In the data rows, the value 128 means zero.
Here are some points:
[146 180 159 172 106 180 166  99  97  92 121  70 184 217 175 132  93 107  92 126  80 172 154 140  55  99 118 170  35 134 157  80 116  96 166  63 142 137 145 148 165 130  93 120 141 124 169 144]
[  0 142  17 125 142  79  48 141 131 173 136 176  97  61  84 149  83 185 147 112 118  35 119  95 176 162 148 137 165 142 136 166 142 125 125 140 135 108 132 172  65 112 129 149 196 155 123 151]
[111  86 171 112 121 126 151 124 122  86 188 155  79 100 141 147 174 152  93 131 157 174 106 147 149 146 126 110 150 165 120 111 133 146 115 107 113 124 153 118  75 124 154 132  99 141 143 148]
[129 149 100 180 139 143 132 126  96  71 154  32 198 176 156 156 140  69 117 135 129 148 109 115  92  94 123  87  64  98 142 115 145 105 129  99 130 112 145 159 152 128 137 150 107 121 209 129]
[131 122  85  82 112 119  91 135 147 200 166 138  71  77  66 116 141 171 153 103 137  94 117 123 182 138 129 127 154 156  38 166 156  99  94 159 112 149  78 177 123 149 128 167 130 139 137 119]
[ 79 109 145 137 106 152 124 134  79 124 121 171  54 128 107 142 162 146  92 133 105 159 134 135 111 101 163  89 107 151 170 125 134 183  97  82 114 133 127 148 106 107 174 123 106 125 144 129]
[172 138 157 127 179 132 112 116  92  91 152  82 151 160 134 139 115 100 124  98  98 127 145 134  88 117 117 139 101  92 127 106 108 101 106 130 108 101 142  94 164 157  63 129 139 172 170 111]
[ 93 117 145 108 138 136 153 139 134 119  99 137  95 147 174 110  53 154 168 126 115 127 128 138 170 144 118 132 147 155 136 137 115 118 140 134 142 126 141 206  67 124 143 138 133 123 109 172]
[125 178  67 112 111  72 113 196 145 177 111 202  66  68 112 146 150 183 210 132 193  90 114 102 154 171 101 173 140 136 121  94 159  89 161 126 117  96 150   0  70 135 146 132 187  69  96 222]
[119 104  84 131 112 135  46 103 160 149 157 171 119  93 146 133 161 141 144 121 182 134 157  84  83  48  94 129 154  95  79 138 123 127 160 112 110  93 143 131 109 135 176 146 143 127 145 124]
[176  94 206 179 133 113 140 119 104  87 141 147 164 183 153  76 141 103 116 163 142 159 151 130  78 116 106 164 157  73 104 139 125 107 165 101 114  99 150  98 153 100 140 134 181  70 115 108]
[143 179 127  56 107 161 160 138 132  81  87  35 186 199 149 134  91 116  99 134  78 159 130 144 106  82  96 163  73 136 166 106 139  92 101 145 151 142 124  81 189 178 121  91  80 141 169 154]
[190 167 133 190 124 141 171 105 105  72 169 115 185 184 220  57 119 113 155 148 135 117 115 139  99 119 100 148  95 116 125 123 102 144 169 123 100 126 141  94 188 119 120 126 141 115 169 112]
[101 118 134 127  68 232 255 141 169 116  84 138 127 118 130 147 181 162 127 128 142 126 132 141 171 169 154 109  74 129 141 123 155 144 116 136 139  74 126 159  58  90 142 131 108 107 154 137]
[ 91  93 105  90 127 133  81 161 132 179 139 217  71 102  76 145 168 195 189 142 176 129 168 137 229 161 128  49 127 162 206 166 146  93 133 114 157 118 142 203  23  63 154 105  90 113  74 128]
[104 124  85  56 113 108  79 153 133 173 154 164   0  63  63 102 154 213 169 136 200  32 108 115 189 179 121 116 189 147  91 174 100 100 108 141 126 106 102 181  65 138 144 123 161  62   0 103]
[119 122  78  77 116 129  36 191 152 199  71 173   7  69  85  99 167 212 154  70 189  31 124  90 191 156 113 116 186 191  99 157 154 122 106 178 141 179  98 146  66 120 144 106 129 109  47 111]
[136 112 156 139 128 139 126 127 116 160 139 114 115 160 143  90 108  80 170 165 137 133 182 116  81 127 121 172 139 103 101 147 108 133 132 139 101 165 141  98 135 119 144 101 161 142 137 130]
16 more points follow, each with its number after it:
[103 127 162 137 127 122 148 127  93  96 145 203 145 138 131 121 140  92  82 136 118 126 187 110 136 133 126 127 182 105 173 126  95  86 135 115  15 128 138 136 211 137 165 130 161 163 149 136] 0
[101 155  52  85 118 135 105 137 127 221 139 177  54  81  61 128 182  89 164 120 166  87  57 123 179 162 143  87 167 147  96 141 135 121 107 186 137 154 105 155 101 119 149 129 145 134  75 171] 1
[161 154 154 165 136 147 206 122 159 107 124  84 236 172 176 121  97  79  83 104  86  99 186 123 116 111 110 101  74 126 170 142 124 134 136 115 106 142 161 181 185 152 107 119 100 120 148  99] 2
[142 142 146 161 115 165 125 152 120 138  78 116 150 170 149 123  78  71 103 153  93 152 114 170 123 118 106 121  30 137 175 127 159  71 157 142 134 108 137 128 110 134 117 108 116  82 177 142] 3
[110 123 148 110  88 179 144  75 112 112 132 130 140 165 121 137 149 253 137 136 134 143 120 150 144 125 141 105 136 126 133 116 127 166 129 191 119 145 151 131  95 164 134 120 113 119 130 129] 4
[122 136  10  77 110 102  71 156 144 167 132 174  73  61  80 117 150 208 181 136 146  75 142 102 165 143 120  79 172 156 109 171 150 126 156 178 136 138  83 171  74  83 155 145 118  73  52 170] 5
[131 132 172 186 208 155 161  87  86  74 104  92 150 167 135 152  99  49 116  97 119 145 212 116  98  82 123 141  88 100 129  95 126  82 186 109 132  81 121 139 168 123  65 107 140 139 150 114] 6
[ 88  87 105  62  66 133  87 142 149 190 144 176  66  79 148   9 147 255 175 127 183  95 112 143 208 155 156  99 190 137 115 144 197 187  68 126 175 149 135 174  18 135 179 136 135 130  76 160] 7
[171 187 147 200 136 144 176 150  92  74 137 121 186 135 161  88  59  84  56 137 122 191 125 131  63  95 106 168  70 116 123 108 119 112 139  95 145 134 137 129 190 152 122 101 106 148 137  49] 8
[127 126 207 144  81 131  89  96 110  65 143 134 148  99  19 107 142 113 228 180 147 182  28  97  99  77  83 107 169 149  85 174 130  62 124 125 108 142 136 133 142 114 116 125 144 127  99 113] 9
[ 55  84 136  40 118 125  83 120 191 205  61 199  14  46 106 151 188 211 166 130 178 108  92 161 214 174 152  67 159 127 129 114 148  97 103 166 197 156 113 153   0 107 135 149 149 112  75 141] 10
[ 76 114  87 100 137 100  87 146 202 187 123 169  34  73  56 102 163 225 135 131 154  55 141 139 196 170  83 118 150 129 132 130 171 154  93 150 172 127 115 198   0 102 152 117 137 109 120 163] 11
[ 96 149 159  99 153 133 129 104 130 135  90 149 140 109 159 125 164 162 161 140 133 124 125 157 226 106 165 149 139 140 125 125 131 176 119 126  94  86 138  89 107 115 117 168 206 120 103 118] 12
[ 94 163  80   0 131 140  75 106 136 171 127 188  74  43  72 136 111 180 158  84 140  55 112  99 166 151 168 129 124 126 152 161 165 112 108 145 158 134  53 131  59 119 134  99 126 157 136 136] 13
[128  93 114 159 119 124 110 129 106 113 142 148 123 126  26 139 136  95 135 197 133 142 126  94  97 115 125  88 188 122  49 121 151  99 175 130 112 114  97 144 153  93 145 136 169 117 122 109] 14
[122 101 108  74 114 150  95 133 120 145  67 133  89  59 136 102 134 151 145 170 175 124  86  93 173 157 128 142 188 124  67 130 151 148  73 146  95 118 126  95 101 116 146  90 146 159  83 126] 15
Which of these numbered points is nearest to each point below, looking only along the 6 directions in which the first points spread most? Its number follows each.
[105 105 122  88  98 163  88 127 154 157 121 171  98  85 121  74 130 200 156 118 179 122 140 111 152 124 139 126 178 107  81 161 108 145 114 150 125  95 125 104 141 118 124 154 135 132  75 122] > 15
[122  82 117  72 111 112  89 134 140 153  91 127  87  87 134 121 141 161 214 120 151 139 140 105 182 137 128 124 172 127  54 148 179 173 121 113 133  39 126  72  63 139 156 142 158 145  92  70] > 15
[ 61 128 204 127 187 130 140 120 121 136 128 114  75 123 142 164 189 169 100 126 143 150 115 162 210 138 174 110 139 129 129 114 123 173 130  93 159 235 153 119 106 127 135 114 111 122 123 118] > 4
[ 60 107 106  48 118 122 102 182 174 157 113 149 126  43  91 145 174 243 157 117 169  63 111 130 206 165 172  19 180 158 136 140 106 137 113 135 140 180 118 131  71 116 166 139 143 106 114 158] > 11
[123 138 110 137 105 166 118 130 124 125 145 122  95 167 110 111 152 149  98 119 131 164 115 134 148  84 146  37 126  54 111 110 171 139 146 104 147 146 165 146  79 168 161  95 105 109 138  81] > 4
[140 137 124  67 149 153 117 147 171 149 122 135  77  82 166 107 131 226 137 116 158   0 128 126 157 161  74 125 139 161 112 112 119 126 108  76 122 143 132  88 112 193 185 146 110  47  87 131] > 15
[145 111 129 188 117 106 114 114 162 150 174 135 162 170 112 170 120  74  74 119 142 136 119 133  74 123 126 180 137 149 167 144 106 104 172  85 100 107 132 125 195 120 107 162 108 125 110 119] > 0
[117 116 161  95  75 155 127 138  72 178 132 109 104 142 171 124 130 167 154 117 162 147 111 168 143 146 170  94 138 102 122  94 114 187 110 115 198 148 127 168  96 141 107 127 133 128 122 130] > 4
[ 48 103 113  79 142 136 102 145 102 183 116 157 146  84 109 160 150 177 111 102 163  61 128 183 225 145 152  54 110 135 136  76 216 145 120 102 167 129 167 170  18  92  94 138 143 129 117 134] > 11
[190 134 117 113 120 120  73 159 130 153  63 203  86  66  80 145 141 150 142 120 135 163 127 104 134 144 164  91 203 125 132 152 122 126 149 168 181 127  63 127 139 128 140 155 167 165  56 105] > 15
[163  84 109 125 119 184 135 131 153 163 101 129 163 114 164 117 147 143 116 131  89 169 148 113 145 133 148 141  89 158 135 131 169 129 123 105 119 129 142 147 101  81 128 118  95 110  49 137] > 4
[ 15 144 138 144 136 131 125  92 118  85 114 122 133 110 154 112 120  93 104 132 142 157 182 134 168 129 149 150 145 118 145 123  51 130 159 121 114 129 125 141 195 117 139 122 172  97 127  96] > 0
[116 117  83 131 126 135  98 122 123 115 129 130  91 100 157 110 145 155 134 122 119 118 133 122 108 148 117 165 151 124  67 146 128  93 148 148 120 116  86 125 158 186 128 122 161 116 117 101] > 9
[124 132 168 161 142 101  72 105 110 109 179 135 144 149  99 127 135  70 115 143 125 178 132 152 144 134 127 119  80 158 148 134  69 146 139 133 199 122 161 116 126 112 110 158  94 152 165 152] > 0
[ 89  75 155 100  87 156 140 200 101 169 118 171  79 109  76 133 125 158 123 145 182 121 112 159 163 216 151  96 150 134 105 169 192 164 103 114 155 114 149 148   0  99 152 134 116 137 100 166] > 7
[207 177 133 236 119 156 160 129 101 101 139  79 202 202 239  94 106  70 151 164 123 161 151 155  56 126 111 150  84 111 136  92 119 157 158 124 145 156 110 135 179 161 113  89 117 163 151 121] > 8
[181 125  66 151 119 106 112 115 128 103 124 136 143 121  92 142 131 107 104 111 134 119 122  69 136 100  85 165 128 110  51 116 166  93 148 182  79  94  69 141 154 171  93 127 191 122 112 120] > 9
[ 97 131 153 171 150 192 129 124 110 165 147 122 136 131 120 122 140 161  94 130  69 113 104 151 156  56 117 121 122 144 154 131 127 132  57 128 134 133 143  98 102  80 133 161 101 111 125 131] > 4
[131 129 114 189 178 115 121 126  90  99 128 112 134 142 149 106  70  84 152 117 142 147 144 112 103 111 129  99 183 110 137 150 148  83 177  82 109 164 107 138 196  98 138 121 140 141  95 130] > 0
[124  89 120  63 143 144 114 157 171 170 107 148  71  59 110 154 168 202 143 148 172  52 115 147 149 162  79 209 182 108  86 143 129 134 120 178 155 198 108 125 101 138 138 150 155 104 104 139] > 15
[103 147 117 125 130 143 132 110 147  95 150 127 171 161 179 117 142 110 110  96 157 128 119 149  97 125  76 150  55 137 147  93  91 161 136 134 116 113 161 166 152 175 137  99  38 105 149 137] > 3
[153 142 121 199 153 140 156 135  87  83 131 111 155 125 128 158  89  75 115 146  83 151 153 133  69  75 134 177  96  78 138 130 119 105 199 112 104 110 140 159 214 107 107 118 129 128 187 115] > 6
[134 111 170 135 122 106 161 118 119 156 101  89 141 127 129 139 129 110 111 151 119 147 153 152 148 157 132  57 141 121 128 122 130 143 147 126 132 164 173 116 100 125 162  94 115 124 143 150] > 4
[103 149 127 153 132 162 186  96 114  99 120  25 176 140 144 134 101  40  74 163 118 139 125 138 130  84 112 128  80 121 156  94 113 112 159 111 168 116 156 154 183 184  96  92  83 145 126  99] > 2
[147  96 147 162  54 120 167 145 132  80 123  34 158 142 160 136  92  52 110 126  92 185 137 164  65 188 128 143  85 129 163 124 172  73 145 117 145  98 101 130 170 119 155 162 115  83 162 167] > 3
[191 187 123 183  86 166 167 108 122  96 135  68 185 199 144  31 116  19 122 115 116 171 151 104  94 144 118 152  67 101 127  83 120  90 167 107 114 154 147 140 132 146 134 144 134 129 187  96] > 8
[ 76  81  95  43  18 145  82 169 129 172 119 183  57  54 120 134 255 237 162 123 206  95  95  78 179 187 140  89 194 146 114 118 125 164 114 127 142 169  91 156   9 148 132 154 154 122  96 133] > 10
[103 128  97 108 139 161 126  83 113 209 121  88 118 115 120  64 130 179 238 137 149  85 130 105 116 188  99  31  79 131 117 110 127 104  57 119 246 132  94 172 104 165 177 129 123 111 141  36] > 4
[146 142 144 185 141 188  90 187 127 118 127  89 148 144 131 121  84 116 140 145  99 163 141 143  76 115  75 192  47 177 136  90 135 117 143 148 156 115 234 123 128 163 104 122 109  90 101 105] > 3
[ 62 113 167  77 157 141  86 126 117  87 158 120 113 115 128 166 116 214 120 126 132 172 115 165 151 133 159 111 135  92 144 122 159 179 106 112 127 136 128 116  89  99 113  82 112 161  96 140] > 4
[113 128  59  60 135  38  19 157 153 139 162  77  84  71  85 116 124 163 133 115 194  91 178  82 174 129 122 120 171 170 121 138 134 113 128 142 125  94 120 132  97 158 122 110 158 102  97 141] > 1
[165 122 119 176 118 140 123 148 121 151 143 115 125  94 153 144 115 115 133 125 166 207 136  79 110 142 103 187 138 116  91  96 121 145 167 117 119 137 151 188 147 120 123  96 165 139  62  90] > 9
[ 81  67 130  62 133 150 153 182 194 223 124 155  76 118  57 140 182 186 153 134 136 124  58 169 187 147 148  34 147 122 120 174 154 184 151 138 167 167 167 150  14  92 164 137  99 110 112 185] > 10
[139 162   0 135 120 183 177 158 134 140 162 140  96 110  93 118 115 124  67 137 140  97 140  84 112 162  99 130 152 167 108 171 126 116 154 151 139 100 139  64 110 139 164 103 151 148 180 119] > 12
[163 157 202 185 146 117 143 121  82  74 143  67 196 181  97 135 127   0 106 100  97 161 118 120  98 111 126 159  78 134 122 106 169 100 146 132 106 118 126 103 182 135 113 172 105 148 157 126] > 8
